Where one turn sends some rows of the set: a few examples, then the rows asked
turu: [  1  14   0  15  23   7  19   7   1 -18   3 -40 -27 -38   4 -21 -47   1
 -14   3   5  17   8]
pamu: [ -7  10  -2 -28  28 -10  10  -7 -21 -31  -1 -33 -12 -13   2 -23 -28  14
 -13 -16  -7  -9 -31]
tidaf: [  3 -27 -19  10  36 -39  17   5   7 -64 -11 -18 -28   6   6  -8 -30  10
 -15 -13  -1  13 -14]
semop: [ -5 -14   0  21   6 -25  13  10  30 -27  11 -35  -5 -50  -5 -11 -44   0
 -13   1   7   8   5]
reke: [  0   4   5  11  21 -38  14  -9  -1 -38   9 -28 -24  56   3 -15 -33  -6
   0   2   9  -1   0]
bimok: [-24  -9 -15  -9  53 -28   1  16  36 -26  21 -35 -10 -16   7 -13 -27 -18
   4  14  10  -9  15]
guli: [ 20   5  13  25  23   1  24  21   8  -8   2 -34 -13 -17  -2 -36 -22 -11
 -17  16 -12  -5  -2]
lubi: [ -7 -16  -6  -5   7 -12   0 -11  23 -53  20 -32 -32  -9  10 -18  13  -4
  -4   4 -29  -5  -5]
Sefas: [  2 -22  18 -11  39 -21  21 -16  -2 -36  -5 -25   5   1   8  -6   0 -40
 -30   9  -1 -14   0]
Rin: [  0 -27  37 -27  26   5   9  -5   7 -40  -4 -40  -9  -4 -27 -28 -16  11
  -8   3   3  13   2]
tas: [-18 -14   7 -14  32 -38   9   8  20   8  30 -35 -11 -24  -9   3  -9  -2
 -20   0   3 -12 -12]
muvoz: [-15 -21  -5  -9  48 -18  12  24  18 -10  17 -12 -33   0  13  -4 -14   7
   6  -2  -8  -4  29]
Nosef: [-19 -15  17  -2  22 -43  36 -10  -8 -41  -3 -13 -19  15   5 -13 -27  14
 -32 -24   4  16  20]
Tomam: [-13 -17   1  -9  11  -3   8  14  -6 -42  11 -24  -9  16  -4  -8 -37  -1
  29  15  -4 -21 -19]
vov: [ -5  -1  25   2  24 -11  28 -26 -28 -42   8 -35 -28  14  -9  11 -23   1
 -23  13   1  13 -10]
mog: [-30 -23  -3  -6   6 -27  -5  27 -23 -20  -2 -38   2   5 -13 -31 -16   3
 -21 -15  11   3  16]
bos: [-10  11   0  -8   6  -3   9  21  15 -38   0   1  11   5  -1 -35 -25 -17
 -12   2  20 -11   4]
nanes: [  5 -14  22  33  28 -24  10  -8   9 -25  12 -55 -27  11  11  -8 -24 -28
 -27  -4   2  32 -16]
kulo: [ -4 -23   6 -19   5 -10  -2  -7  -2 -30  -5   6   0 -19   8  -1 -13  16
 -10 -14  -4  -5  16]
Lovem: [  5  -4   0 -21   8 -11  19  -4  25 -20  15 -48  27  11   7 -25 -12   1
 -19  -2  -9  21  -2]
rof: [-21 -12  13  -7  20 -27  18  12  14  14  22 -33 -24   2   3   4 -23   0
  21 -10  -2  -8   8]
Mape: [-19 -33  22   6  35 -28  15  -6  12 -20  25 -44 -29  12  16  12 -29 -22
 -29 -16  10  30   7]
ked: [ 21 -24  -8  17  37 -16  -2   8  20 -17  13 -44 -14 -19 -10 -23 -36   3
 -12  26 -11  -8 -16]
zogu: [-35 -34  19 -18  -8   0  -3  -8  16 -27  21 -41 -21  -3  -7 -30 -29   3
  -9  16  11   4   9]
Rudud: [ -7  -1 -17  10 -13 -11  -7   5  -6 -53  18 -30 -32  -6  -6 -14 -15 -27
  -6 -13  -5 -18  10]
fevud: [ 19  10  -6 -30  24  -8  18   5  19 -54  24 -42  -4  17  -3   2 -21  -3
   2 -18  -8   5   1]
nukef: [-26   1 -26  -3   9 -20  -2  32  -7 -43  23 -52  -8   1  16 -26 -25  15
 -27   5  -1   9   1]
sif: [  9 -25  24   3  -5 -44   8  -4  14 -22  -1 -29  -2  22   0 -14 -54  -3
 -16  -9  25  -5  -5]
pel: [-30   5  12  -7  23 -21   0   3 -14 -50   8 -38 -26  -6   4  15 -30 -16
 -14  17  39   3  -7]
Doga: [-12  -3  23  22  15 -22  15  -9 -14 -55  -7 -20  -7  13  13 -17 -19 -27
 -19  14   8  -3  35]
bag: [ -4 -22  27  28  33 -22  11  11  12 -45  14 -46 -29   0  21 -16 -38 -21
 -44  -3   9  25  11]
bagar: [-12 -25  24  23  42 -40  -1  13  14 -33  19 -46 -28  23  26  -1 -12 -26
 -15  -2   3  15   6]

zogu -> Lovem
bagar -> bag
tas -> ked
And these:
Doga -> Nosef
rof -> guli
pel -> sif
bos -> kulo
fevud -> Rudud

Where one turn sends some rows of the set: a few examples, then the rows asked
lis: [ 37 -13  15 -23  -5  22 -34  -1   2 -17  15  34  15  -6   5   4  13 -23
 -16 -12 -13  19  -6  15  10  11 -28 -10 -10  33  -1  12  15 -18 -29 -20]
rad: [  3  34  -8  -9   3  18 -16 -18  31  16  -5  27   9 -10   7   2 -25  -4
   8  11  15  12  -8  -7   4  -9 -17 -38  22  20  20   2  14 -23  14  13]
zodi: [ -4  -9 -11 -20   0 -14 -21   6   1 -25  -8  24   2  31 -12  10   5  -7
 -25   8 -12   5  -5   8  -7 -46  -5 -11 -21   4  -2 -23 -25 -19  -2  16]
gapad: [-11   8  -3  23  10  16 -10   6   1 -16  20 -18   6   1 -23 -11 -18  13
  -7  -5   7   4   9   0   6  21   3  15  -6  16 -12  23  -4   1  20  -2]
Tipud: [ -5 -14  -2 -11  17 -12 -14  -1 -12 -34  -9  29 -15 -38 -18  -5 -17 -11
 -20  -6  10 -21 -12 -12  18  24 -25 -21  -3  34  23  -6  11  -4  -8 -15]
sunub: [ 36  -2  18 -28   0  28 -29   5   5 -17  19  28  15 -10   6   4  13 -23
 -17  -1  -9  21  -6  16  14   8 -27  -5 -18  32   1   3  14 -15 -35 -14]
linag: [ -4  33   0  -4  -3  23 -16 -10  29  18  -7  32   8  -6   4  -6 -21  -6
  16   8  12  20  -7  -4  -5 -12 -15 -37  16  24  24  -7  15 -23   7   6]
Zaba: [ -2  -3 -15 -19  -5  -8 -23   5  -1 -30 -10   9   2  33 -15  12  15  -7
 -18   5  -8  -4 -10   4 -14 -35  -4 -18 -23   6   1 -23 -31 -17  -4  19]
ker: [ 22   6  12 -34  30   7 -27 -24   5  -3 -26 -17 -11   5 -10   8  25  16
   1   3 -24   2 -19 -22   3   4 -28  -2 -24  24   5  -4  15   6  -5 -23]
zol: [ -2 -15  -5  -9  11 -11 -14  -2 -15 -30 -11  28 -12 -37 -17   4 -20 -10
 -17 -13  -4 -28 -16 -21  13  22 -29 -13  -4  31  25  -5  17  -5  -1 -15]
zor: [ 20  15   8 -34  28  -1 -19 -25   6 -12 -23 -19 -14   1 -17   4  25  22
  -1  -1 -15   7 -18 -19   5   4 -30   2 -23  27  10 -15  12   7  -9 -24]
vala: [ -3  -6  -8 -24  -3 -10 -28   5   5 -32 -10  15   2  32 -22   8  14  -6
 -13   8  -8  -5 -15   5  -8 -44  -7 -20 -26   3  -4 -20 -24 -15   0  15]
megeb: [ -7  -2 -10  23   8  18 -15  10   7 -16  12 -19  14  -1 -20 -12 -13  21
   0  -4   0   8   8  -5  11  16   4  13 -10  19 -14  23 -13  13  14   2]
ges: [  4  31  -3  -8  -1  19 -12 -10  34  21  -9  36   9  -3   7   1 -19  -7
  10   8  15  20 -12  -3   0  -6 -19 -33  21  28  18  -4  11 -26  11   4]
guzos: [-14   8  -6  26  14  14 -13   9   5 -22  22 -16   6  -1 -17 -11 -12  12
  -5  -7  -3   3   6  -7  12  21   7  15  -5  21 -10  24  -7   4  15   3]

zor -> sunub
gapad -> Zaba
And these:
lis -> zol
vala -> ges
rad -> megeb

Where one turn sends some rows of the set: a few examples, then the rows asked
lel: [  7 -17 -21  -8  -3  -7  16  26 -10  13  -7   9  10   1 -10]
lured: [ 6 12 -1 -2 24 -7 18  2 23  8 14 16  2 -1 16]
gonov: [ 17 -21  -3  -1   3  -3 -12   0   6 -18  22 -23  26   4   0]
Lep: [-17 -11 -14 -10  18   1 -13  -2  16 -15 -10  -7   3  -9 -41]
Nuz: [  7   0   3   2  43  23  -4   8  -7  13  -9 -12   2 -15  -5]
sut: [ -4 -14  11 -11 -13  18 -44 -19  16 -10  13   0  -5   2 -10]
Bulo: [ -7  -6  27 -31  11  -2 -25   0   0   5 -26  -5   3   9  14]
suguf: [-14 -34  -2  -6  27  22   4 -12   8  19 -17 -31   1  10 -10]
niz: [-35 -24  -7  -3   6  -1   4   7 -12  11  10  20  -2  20  -2]
Pifal: [ 22   1  10 -16 -10  16   3  16  -3  18   2  -1 -13  23 -34]
kiti: [  0  -5   9 -13   4  -2  -8   7  27   2  -6 -15  42  24 -18]
suba: [ -4   6 -21   6   9  30 -14 -13   4  37 -15   6   2 -11   5]
Rovu: [-20  11 -15 -26  -1  20  -2 -32  -7  16 -19  -1  10  23  -6]
kuzin: [  1   7  14 -20  -8   5   4 -12 -30   5  11  24   4   3   3]
Tera: [  0 -11  20 -21   7   5 -12 -27 -15   9  -3  28  10 -18   4]
gib: [-10   0  -5 -20  -9  27 -24 -10  15  -8  30   3  -2  13 -28]
nof: [  9  21  15  11  -1   7  -8  -6  30  11  -6 -20   6  20  10]
karil: [  6  -6   0 -38   3  33 -12 -22  25   7 -12   5 -18  21   0]
revu: [  1 -31 -18   0   7  11   1  13 -12  32  -3  12  16 -11 -22]
Mura: [-18 -37  28   2   7  31   2 -15  17  21   7  11   9   1 -12]
Guman: [-14 -18   1  -9  -8   7  16 -21 -15  -2  22 -11  18  32  -5]
Dob: [ 29 -18  -4   0 -17  15 -29   5   3  18   0  -8   1 -17   6]
pemi: [  2 -28   3   2  27  10  13  -6  11   4 -12 -25  20  15  16]
nereb: [  1  29 -12  -7  -3  11  -3 -13  32  14 -10 -25   0  15 -13]
natud: [ 12  -8  25  -2 -25  -5  -1 -15   4   6   8   3  -9 -21 -14]

Lep -> Bulo
karil -> natud
gonov -> Rovu
And these:
suguf -> nof
nereb -> sut

Where one turn sends some rows of the set: a few examples, then the rows asked
vutog: [ 34  -1  -3   4  -1 -24  11 -10  11  20  12 -24 -26 -37   6  -6  22  16
 -12  27  16  19   4  27  -1]
sida: [ 12   7  25  10  -6   3 -10   6  -6  -2   0  -9  15  -6 -12 -13  41  33
   5  20  13  16  -3 -19   2]
moku: [ 16 -12  24  17   1   7   7   8  -2  -9 -39   3 -14  12  -8   0  14  14
   2   9  33  38 -15   3  -4]
Vir: [  2   8  18   2  -9   4  -2   7 -18  -3   0  -7  21  11   1  -5  37  30
   6  26  10   9   3 -13   1]
bino: [  9 -25  15  12  -2  10   3   7  -5 -17 -31   4 -17  23   8   4  18  12
  -5  11  21  41 -17   3  -1]
kikur: [ 35   0  -4  -7   2 -24   7 -14   8  16  15 -28 -24 -36   9  -6  17  10
 -14  21  15  18   4  28  -3]
Firo: [ 33   2   3  -8  11 -16  10 -13   7  19  23  -1 -30 -31  18 -16   0 -10
   2  22   9  -3   7  24  -5]
mer: [ 21  -2  12  -4  -7   1  28  25  -3  13   9  22   7   4  54   5 -16  13
  27 -12   2   6   1  -7  12]
zerit: [ 15  -3  30 -20 -13  10  28 -21  -2  -4 -19  13  -7  12  23   0  -9  -5
  16 -10  15  47 -16   8   2]
vurot: [ 24 -13   6   1 -11   4  26  25  -4  12  16  20   4  -7  58  -4 -12  13
  20 -13  -4  11   1  -4  21]
bido: [ 36   0   4  -1   8 -18  13  -8  12  21  23   4 -34 -33  20 -15   4  -9
   4  27   7  -1   5  23  -1]
Tobe: [ 18 -16  21  -5  -4  13  35 -16  -5   0 -17  10  -6   8  44   4 -21   1
  14   4  13  40 -23   2  15]
fiti: [  9  12  16   0 -17   1   1   2 -12   0   3  -5  24   5 -10 -14  40  34
  13  -5  13  11   7  -8   2]
kag: [ 17   0  10  -4 -12  -7   4  27  23   3  24  -5  22 -25  29  -9  28  28
  23   2 -10  12   2 -23  15]
Mekit: [ 17   2  -5   1  30 -26  12 -14  17  21   1   5 -33  -5   1 -12  10  -9
   6  19   9   4   9  17 -13]
logu: [ 19  -8  29 -15 -10  15  29  -8  -7  -7 -16   7  -7   8  43  11 -17  -1
  12  11  17  38 -22   6   5]
geveb: [ 21   1  14  -9  -6  -1  36  26   7  18  11  22   4 -16  51  -7 -12   4
  26 -10  -6  22   5  -5  17]
gake: [ 24  -1 -19   7  25 -36  16  -7  35  26   4 -13 -17 -14   6  -5  10  13
  17  -2  14  -1   7   9  -3]
dened: [ 17  -7   3 -10 -22  -1   5  28  14  -7  20 -15  28 -15  38   4  25  30
  23   5  -1   6  -3 -11  15]
rona: [ 10 -12  18  -1 -14   5   1   6  -2 -18 -28   2  -9  18  -6   0  29  14
   2  -8  23  44  -6  11  -8]
fevas: [ 22 -11  25  -8  -6  11  39  -1   1   2 -27   9  -9  -5  34   1 -21  -7
  13   4  19  46 -16  14   9]
Lumi: [ 10 -14  17   9  -3   1   3  14  -3 -13 -33   0 -12  27   8  15  18  22
   0   6  25  39 -15   0  -7]
Dupim: [  5   0  11  14  -7   3  -2   2 -19   1  -2  -8  17   8  -2  -9  39  39
  -3  19   9  19   0 -13   7]
meke: [ 35  -6  -8  -1  14 -34  17 -18  29  23   3 -24 -31 -25  19   7  -1  15
  -1  -2  17  27  -6  17  -2]
muvo: [ 18   0  -2   6  27 -25  15 -13  22  20  -2   6 -37  -7   0 -11  13  -9
   7  27  11   7   6  16 -10]
kem: [ 35  -3  -4   6  12 -34  24 -17  29  29   1 -18 -34 -26  20   6  -2  18
   0   6  17  29  -6  16   1]
soki: [ 27  -2  18 -13 -18   0  23  15   1   9  10  25  -2  -2  45  -4 -12  10
  25 -36   1  22   1   2   9]
sonu: [ 10 -12  -2  -3 -14   1   5  18  14  -6  21  -9  29 -13  32  -8  31  25
  24   9  -7   4  -1 -17  22]
rezus: [ 19  -3  10 -18 -26   2   4  13  17 -11  26  -2  25 -16  27 -11  25  16
  33 -15  -2   5   2  -8  15]
paz: [ 23   1 -16  12  20 -35  21  -8  38  30   6 -11 -15 -19   7  -5  13  15
  19  10  12  -1   5   6   2]

bido -> vutog
geveb -> sida
Lumi -> mer
And these:
vurot -> Dupim
meke -> gake
soki -> fiti

Where one turn sends some rows of the set: a few examples, then the rows asked
fik: [ 12  27   2  16   2  23   3  28 -23  17   6 -15  11   3   7  -6   2  12
  -8  37   7  -2 -21  -5  18  10  -6]
kupaz: [  4 -15   4   4 -23 -34 -13  10 -14   2  -5  12 -21   4  -3  -4  -4   7
  15 -20  -3 -13  25 -15  20 -16  -6]
pege: [-12   2  11  15  -8  32   7 -25   3  14   3 -18   5   0 -29  20  -7   2
   4  11  -3 -19 -19  -8  19   4 -21]
vonu: [ 19   8 -15  14   7 -22  -6  -9 -40   5  -3  19 -11 -34  11  -7   9  -4
   4 -19  10 -17  -2  -2  -6   0   2]
zed: [  9 -21  -6  -5   5  -2 -22 -16   9  -3   8  19 -24 -29  27 -14 -18  -1
  -4 -12  11  -4  14 -28  16   5   4]
lema: [ 22  16  -2   4  18 -13  -8 -11 -33   9   9  21   4 -32   2 -10  18   8
  -6  -6  -2 -27   6   1 -12  -1 -10]
fila: [  4 -17 -10   6 -18 -25 -15  17  -4   8   2   9 -17  15  -8 -14   0  23
  -8 -25 -12 -18  23 -15   3  -3 -16]
Vegup: [-13  13 -23  11  -3  28 -23 -11  17  17 -22 -23   9 -21 -11  14 -10 -13
   1 -11  12 -12 -17 -19  -6   2  17]
timif: [ -4  26  -2  36  -1  24  -4  22  20   8   3   3  12 -23 -37   6 -12 -19
  -3  15  -5 -20   0  -9  13   7  -1]
Nuzof: [  3  25  18   8 -23   2  -6  19   2  10   2 -30   2 -10 -25  14   5  -7
 -25   4  27  -5  -4  16   6  -4  14]
Livig: [  9 -25 -10   3  17  -2 -21 -17  11   2  16  19 -15 -20  17 -26  -1  10
 -23   3 -10  -8  18 -23   5   3  -5]
Bip: [  1   9 -20   5   0  38  -7  -4  12  14 -10 -22  28  -1 -28   7   8  -5
   6  -8   1   2   0 -24  15   6  22]
zugup: [  9 -10   2   3 -25 -19 -24   1 -22 -18 -11  -2  -9  14 -11  -6  -3  12
  -1 -13 -12 -14  33  -8  13 -13 -12]
Pubu: [  0 -24 -20  -2   3   2 -17 -11  19  -1  13  23 -13 -28  22 -21 -11   2
 -15  -6  10  -9  22 -21  15  12  -6]
Duka: [-12   1   5  13  25 -26   7   7  -1  10   3  -7 -20  23 -16  17   2  -4
  -8   0  15  31  -1   6   8   8 -10]
tasum: [-17  27 -10  18  -5  -2   1   2  19  29  -7   2   9 -21 -39   5   5 -18
   7   6   3 -35  -6  -9   5 -15   3]
mam: [ 21  36   3   3   3  26 -23 -18   4 -16   6 -20  -8  -2 -21  13  14 -19
 -17  13  29  -3  -1 -11   5   8  12]
fuza: [  9  30 -11   3 -18  19   0  17  -1   5   6  -8   3  39  -4  -7   1  15
  -8  19   6 -10 -13 -18  36  13 -10]
vokur: [-16  23 -13  -5  -5 -16  -1  38   4   2 -13   4  18 -21 -16  -5  12  -7
 -15  10   6  11  -6  -3 -14 -11 -26]
sanit: [ 28  27   2  -3  12  12 -22 -17 -11   1  19   7   0   4  -4   3  -1  -1
  26 -12  11   5 -20 -18 -25  12   7]
kimu: [  2  15   0  18 -31 -25  -8   3   4 -10   6   7  14   9 -17 -14 -11 -13
  -7  -6  -7   6  -4  19  10 -12  26]
Fabug: [ 10  -2   2 -14  35 -19   5  10  17   9 -16   1   4   7   0  11 -21   2
 -17   8   9  27  -8 -14  17   9   4]
memip: [-17  12   5 -20  -2  -2 -13  -2  21 -11   1  10  -5   9 -10   9   6   3
  -3  19  -1   4  -6 -24   0  -7 -51]
teda: [ 13  24 -21   5  34 -21  11   1   1  -7 -10  13 -14   9 -21   4 -11 -16
 -17   4  22  12 -11 -11   8  23 -13]
sabuk: [ 18   0 -14  15  15 -13  -7  -7 -43   7  -1  17  -1 -33  10  -3  19   3
   5  -2   3 -18   4  -1 -13   3 -14]
Gam: [  6  21 -10  18  -6  -8  12  -5   7   8 -10 -11  16  11  16  -6 -18   9
  24  13  28 -10 -12  27   9  -6   2]
vifed: [ 18  21  25 -27  -7  10   0  -1  24  12   6 -13   2  -3 -29   8  -1   1
 -15  21  26 -18   0 -20  24  -6  -1]
Piza: [-18  11 -25 -10   5  11 -21 -14   8 -16  -7  -7  12  -6   8   2  22  -8
 -21   1   7  31 -13 -10 -11   1 -13]
ver: [ 24  -5 -20  17  10 -12 -12  -2 -44   0 -10   5  -6 -22   4 -15   6   9
 -14  -7  -6 -15   1  -7 -20   4 -13]
faku: [  5 -17  -6   3 -25 -25 -19  14 -12  -4 -14   9  -7  15   0   3  -3  16
   8 -20 -11 -16  26 -12  13  -7 -12]
vumib: [ 11  16 -16   3   1  -1   9   0  22   5  -3  -7   7  19   0 -20 -15   2
  39  22  36  -6  15  -3  18  -7  -1]
bufor: [ 10  24  -9  28  15  12 -11  -4  19  -4   6  -4  -1   6  21  -6 -18  -3
  33  24  32  -1   2   9   0   5   2]
zuned: [  6 -13  13 -16  -9   3  10  -6   7   7  18  -4  -8 -20 -20 -32 -34  -7
   7  23  24   6   1 -19   7  -2 -15]
manez: [  1 -18 -10  -8   0   9 -23  -3  16   2  17   6 -14 -30  16 -24 -18   9
 -22 -18  15  -6  23 -16   4  12  -4]
Num: [ -4  19 -14  19   1  31  -4  10   5   7  25 -11  -2  12   7 -20  11   0
 -17  32  15  11  -2 -10  31  16   5]
Fum: [-17  -1   7  11  -3  19 -18 -26  14   9 -14 -18  -7  -4 -27  16  -8 -15
  18  24  -2 -18   0 -26  12 -17  -9]

Bip -> timif
vumib -> bufor
fik -> fuza
And these:
Fabug -> teda
Pubu -> sabuk
ver -> fila
mam -> Nuzof
zed -> vonu
manez -> lema
memip -> Piza
tasum -> Fum
kimu -> zuned

